Look-ups in named tables: a row name and a column name give one cell, copied from the table.

Nov
fields: Gomibuk, Sul, Nud, Kupodes, Vog
Fem: [13, 143, 70, 153, 50]
Rom: [207, 109, 153, 20, 162]
Gumoki: [40, 51, 125, 134, 105]
Lar: [159, 162, 81, 139, 60]
Ran: [37, 103, 149, 97, 109]
Kulekuz: [201, 115, 76, 90, 137]
Sol: [36, 118, 156, 95, 146]
Zevati: [23, 101, 43, 140, 87]
Dit: [20, 131, 84, 166, 49]
Zizuluk: [62, 196, 120, 173, 119]
Gir: [10, 95, 62, 146, 63]
Gam: [27, 115, 102, 118, 76]
Semifiz: [212, 155, 157, 55, 116]

What is the Nud of Fem in Nov? 70
What is the Vog of Rom in Nov? 162
What is the Gomibuk of Dit in Nov? 20
What is the Kupodes of Ran in Nov? 97
What is the Kupodes of Zevati in Nov? 140
What is the Vog of Ran in Nov? 109
What is the Sul of Fem in Nov? 143
What is the Vog of Lar in Nov? 60
What is the Nud of Ran in Nov? 149
What is the Kupodes of Fem in Nov? 153
What is the Gomibuk of Zevati in Nov? 23
What is the Vog of Gumoki in Nov? 105
What is the Sul of Lar in Nov? 162
What is the Gomibuk of Rom in Nov? 207
Row with the largest Vog: Rom

Kag =
|  | Tugali | Nam | Ner | Vus | Mos | Bagi | Tebuv | Pesige | Bef | Fumom |
|---|---|---|---|---|---|---|---|---|---|---|
| Keter | 52936 | 55786 | 47408 | 58787 | 42268 | 60654 | 46419 | 57544 | 57532 | 47134 |
| Sosoti | 51960 | 42283 | 65398 | 51615 | 73545 | 33774 | 47957 | 55644 | 53102 | 73659 |
| Zom | 61206 | 76472 | 43525 | 64019 | 31134 | 83185 | 64733 | 58292 | 58548 | 33250 |
| Sasa | 48327 | 40402 | 51762 | 49898 | 54492 | 48606 | 42202 | 52277 | 56283 | 55344 |
| Tene | 42811 | 17896 | 57087 | 34997 | 71900 | 35385 | 40100 | 41792 | 54141 | 64011 |
| Fuvibev | 63744 | 84352 | 53708 | 76191 | 40194 | 65097 | 57888 | 71343 | 57084 | 52196 |
| Fominap | 46904 | 24512 | 58175 | 33460 | 73157 | 44353 | 53362 | 38757 | 53559 | 60056 |
| Namizu | 51473 | 47146 | 49194 | 50360 | 49242 | 59291 | 50193 | 50892 | 56543 | 47775 |
| Talupa | 51950 | 53271 | 51835 | 59705 | 48485 | 51228 | 42501 | 59999 | 56682 | 55427 |

Fominap, Ner: 58175
Namizu, Bef: 56543
Tene, Tebuv: 40100
Sasa, Fumom: 55344
Talupa, Pesige: 59999
Fuvibev, Pesige: 71343
Zom, Vus: 64019
Zom, Pesige: 58292
Fominap, Mos: 73157
Tene, Nam: 17896
Row with the largest Bagi: Zom

Fur =
         Kageped  Dipa  Noposud   Nad  Zipir   Lon  Gorudo
Rafep       6603  2745     4398  7056   7278  7075    7299
Vigitev     7850  2896     6559  5972   5704  7568    8502
Rolugar     5798  3648     3940  7100   7166  6055    6617
Zuz         2801  8185     4042  5123   5634  2953    2820
Kat         6982  2490     4710  6979   7288  7518    7534
Fup         3390  8848     6094  3412   4056  3389    3107
Fopa        3175  8921     5861  3513   4062  3158    2988
Mape        7806  3349     6871  5588   5726  7732    8027
Bovo        4729  7936     7157  3368   3688  4361    4517

What is the Lon of Rafep in Fur?
7075
What is the Noposud of Mape in Fur?
6871
What is the Noposud of Zuz in Fur?
4042
What is the Lon of Mape in Fur?
7732
What is the Noposud of Rolugar in Fur?
3940
What is the Dipa of Rafep in Fur?
2745
What is the Gorudo of Fup in Fur?
3107
What is the Gorudo of Mape in Fur?
8027
What is the Dipa of Vigitev in Fur?
2896
Which row has the largest Kageped? Vigitev

Gifones =
         Kizefov  Bagama  Gufe  Dumeg  Kisanis
Fupel        160     124   144    111      144
Sudameb      121     149   118    107      161
Rifado       212     138    48    121      161
Pil           91     128   162    107      132
Vom           45     102    97    150       94

What is the Kizefov of Fupel in Gifones?
160
What is the Bagama of Fupel in Gifones?
124
What is the Bagama of Rifado in Gifones?
138
What is the Kizefov of Rifado in Gifones?
212
What is the Dumeg of Fupel in Gifones?
111
What is the Kizefov of Sudameb in Gifones?
121
What is the Kizefov of Vom in Gifones?
45
What is the Gufe of Sudameb in Gifones?
118
What is the Gufe of Pil in Gifones?
162
What is the Gufe of Vom in Gifones?
97
What is the Gufe of Fupel in Gifones?
144
What is the Bagama of Sudameb in Gifones?
149
What is the Dumeg of Vom in Gifones?
150
What is the Bagama of Vom in Gifones?
102
What is the Kizefov of Pil in Gifones?
91
What is the Kisanis of Rifado in Gifones?
161
What is the Gufe of Rifado in Gifones?
48
Row with the largest Dumeg: Vom

Moru:
,Rup,Gaf,Kiguf,Sos,Sotuku
Der,106,166,160,63,177
Tet,195,50,163,107,132
Tese,105,154,154,39,176
Tezuzil,186,55,166,105,117
Gurera,215,38,103,103,129
Miterik,86,146,121,59,139
Dolugu,185,43,149,116,122
Vumos,93,157,155,42,176
Muvofe,93,162,135,62,181

Rup of Der = 106
Kiguf of Gurera = 103
Rup of Tese = 105
Kiguf of Tet = 163
Sotuku of Tese = 176
Gaf of Der = 166
Sos of Tet = 107
Kiguf of Dolugu = 149
Kiguf of Muvofe = 135
Kiguf of Tezuzil = 166
Sotuku of Tet = 132
Which row has the largest Gaf? Der

Sinak:
	Lek	Sudug	Fut	Kemat	Zes
Vetenam	0.3	0.5	0.2	0.7	0.3
Dazuvus	0.9	0.9	0.9	0.3	0.9
Nas	0.3	0.4	0.4	0.9	0.3
Rab	0.3	0.5	0.2	0.7	0.3
Fimaza	0.7	0.8	0.3	0.3	0.8
Lelif	0.2	0.4	0.3	0.7	0.3
Dumad	0.9	0.9	0.8	0.3	0.8
Didoni	0.3	0.6	0.3	0.4	0.8
Fot	0.8	0.5	0.8	0.7	0.2
Tokobe	0.6	0.4	0.9	0.8	0.3
Fizuro	0.2	0.3	0.4	0.9	0.4

Kemat of Dazuvus: 0.3
Kemat of Rab: 0.7
Lek of Fimaza: 0.7
Kemat of Tokobe: 0.8
Fut of Didoni: 0.3
Fut of Vetenam: 0.2
Lek of Tokobe: 0.6
Zes of Dumad: 0.8
Zes of Nas: 0.3
Lek of Lelif: 0.2
Sudug of Fizuro: 0.3
Sudug of Dumad: 0.9
Lek of Rab: 0.3
Lek of Dumad: 0.9
Sudug of Fimaza: 0.8
Sudug of Didoni: 0.6
Zes of Fot: 0.2

Vegamen.tsv
	Kote	Resukul	Lupir	Numarin	Senezo	Timufur	Leliru	Damisal	Nid
Zusi	43662	51697	74146	70451	66533	32783	63177	34956	37547
Zak	63631	59162	52741	76620	61877	54616	38037	60662	51493
Bod	63584	51617	57524	54429	48116	56899	54060	54159	57339
Beris	45685	67623	38011	67373	60294	69418	67437	64852	43836
Tisu	50174	71809	57247	58486	57188	51224	49086	60954	68358
Bekage	70511	55689	45358	63456	73979	64517	65493	56705	41212
Pof	38237	45000	80434	82643	56964	5778	78397	51029	40371
Mafa	20320	36396	85194	79744	63651	8608	87435	43846	30873
Fak	36236	34541	81640	63067	55700	29311	82753	51466	63128
Bifir	61154	59175	60856	56921	55063	46194	61125	54986	63345
Bopuba	50722	53671	63771	41908	49221	55599	53657	56884	56987
Lisese	57038	71917	56659	58266	69056	51435	65431	70147	81060
Ran	74102	76191	38291	43392	22015	79367	48961	87691	73057

Senezo of Bekage: 73979
Leliru of Mafa: 87435
Numarin of Beris: 67373
Senezo of Bod: 48116
Lupir of Bekage: 45358
Numarin of Mafa: 79744
Kote of Bifir: 61154
Damisal of Bod: 54159
Leliru of Tisu: 49086
Timufur of Tisu: 51224
Lupir of Pof: 80434
Which row has the largest Kote? Ran

Zevizen:
,Vif,Kefat,Pid,Varosef,Mafibir,Bekogot,Nalogis
Garu,223,198,141,146,143,150,138
Zun,58,78,148,145,145,141,149
Kubigi,131,133,144,145,152,86,170

What is the Kefat of Garu in Zevizen? 198
What is the Vif of Kubigi in Zevizen? 131
What is the Nalogis of Garu in Zevizen? 138
What is the Varosef of Zun in Zevizen? 145
What is the Bekogot of Garu in Zevizen? 150
What is the Bekogot of Zun in Zevizen? 141
What is the Pid of Zun in Zevizen? 148
What is the Kefat of Kubigi in Zevizen? 133
What is the Nalogis of Zun in Zevizen? 149
What is the Mafibir of Garu in Zevizen? 143
What is the Varosef of Garu in Zevizen? 146
What is the Pid of Garu in Zevizen? 141
What is the Varosef of Kubigi in Zevizen? 145
What is the Vif of Zun in Zevizen? 58
What is the Pid of Kubigi in Zevizen? 144
What is the Mafibir of Kubigi in Zevizen? 152
What is the Nalogis of Kubigi in Zevizen? 170
What is the Kefat of Zun in Zevizen? 78
What is the Vif of Garu in Zevizen? 223
What is the Bekogot of Kubigi in Zevizen? 86

Domo:
,Zetefut,Bubase,Vul,Nar,Nadoruv,Soni,Rogime
Kanozi,45608,74914,846,-13166,-49813,38890,28704
Nologe,35087,75553,-11589,-7790,-44639,21889,31978
Reroze,61999,75173,10788,-12634,-56537,56143,29479

Kanozi, Nadoruv: -49813
Nologe, Nar: -7790
Kanozi, Rogime: 28704
Reroze, Vul: 10788
Reroze, Soni: 56143
Nologe, Bubase: 75553
Reroze, Zetefut: 61999
Reroze, Bubase: 75173
Kanozi, Nar: -13166
Nologe, Rogime: 31978
Reroze, Nadoruv: -56537
Kanozi, Vul: 846
Reroze, Nar: -12634
Nologe, Zetefut: 35087
Reroze, Rogime: 29479
Nologe, Nadoruv: -44639
Which row has the largest Vul? Reroze

Baduf
cols = Vupavam, Patil, Fefe, Bovo, Selodi, Banafaz, Kis
Ran: [194, 153, 144, 90, 182, 129, 110]
Pud: [152, 165, 141, 131, 125, 132, 91]
Kul: [158, 195, 155, 149, 95, 146, 51]
Dozefad: [190, 147, 152, 100, 167, 128, 97]
Boteki: [71, 125, 101, 157, 106, 126, 177]
Mifab: [155, 95, 127, 83, 181, 107, 179]
Gav: [103, 84, 117, 127, 143, 114, 196]
Vurit: [108, 75, 122, 132, 150, 132, 189]

Selodi of Gav = 143
Banafaz of Vurit = 132
Kis of Pud = 91
Vupavam of Mifab = 155
Patil of Pud = 165
Banafaz of Ran = 129
Selodi of Pud = 125
Kis of Dozefad = 97
Kis of Gav = 196
Kis of Kul = 51
Kis of Ran = 110
Patil of Mifab = 95
Selodi of Mifab = 181
Banafaz of Pud = 132
Patil of Gav = 84
Bovo of Pud = 131
Fefe of Dozefad = 152

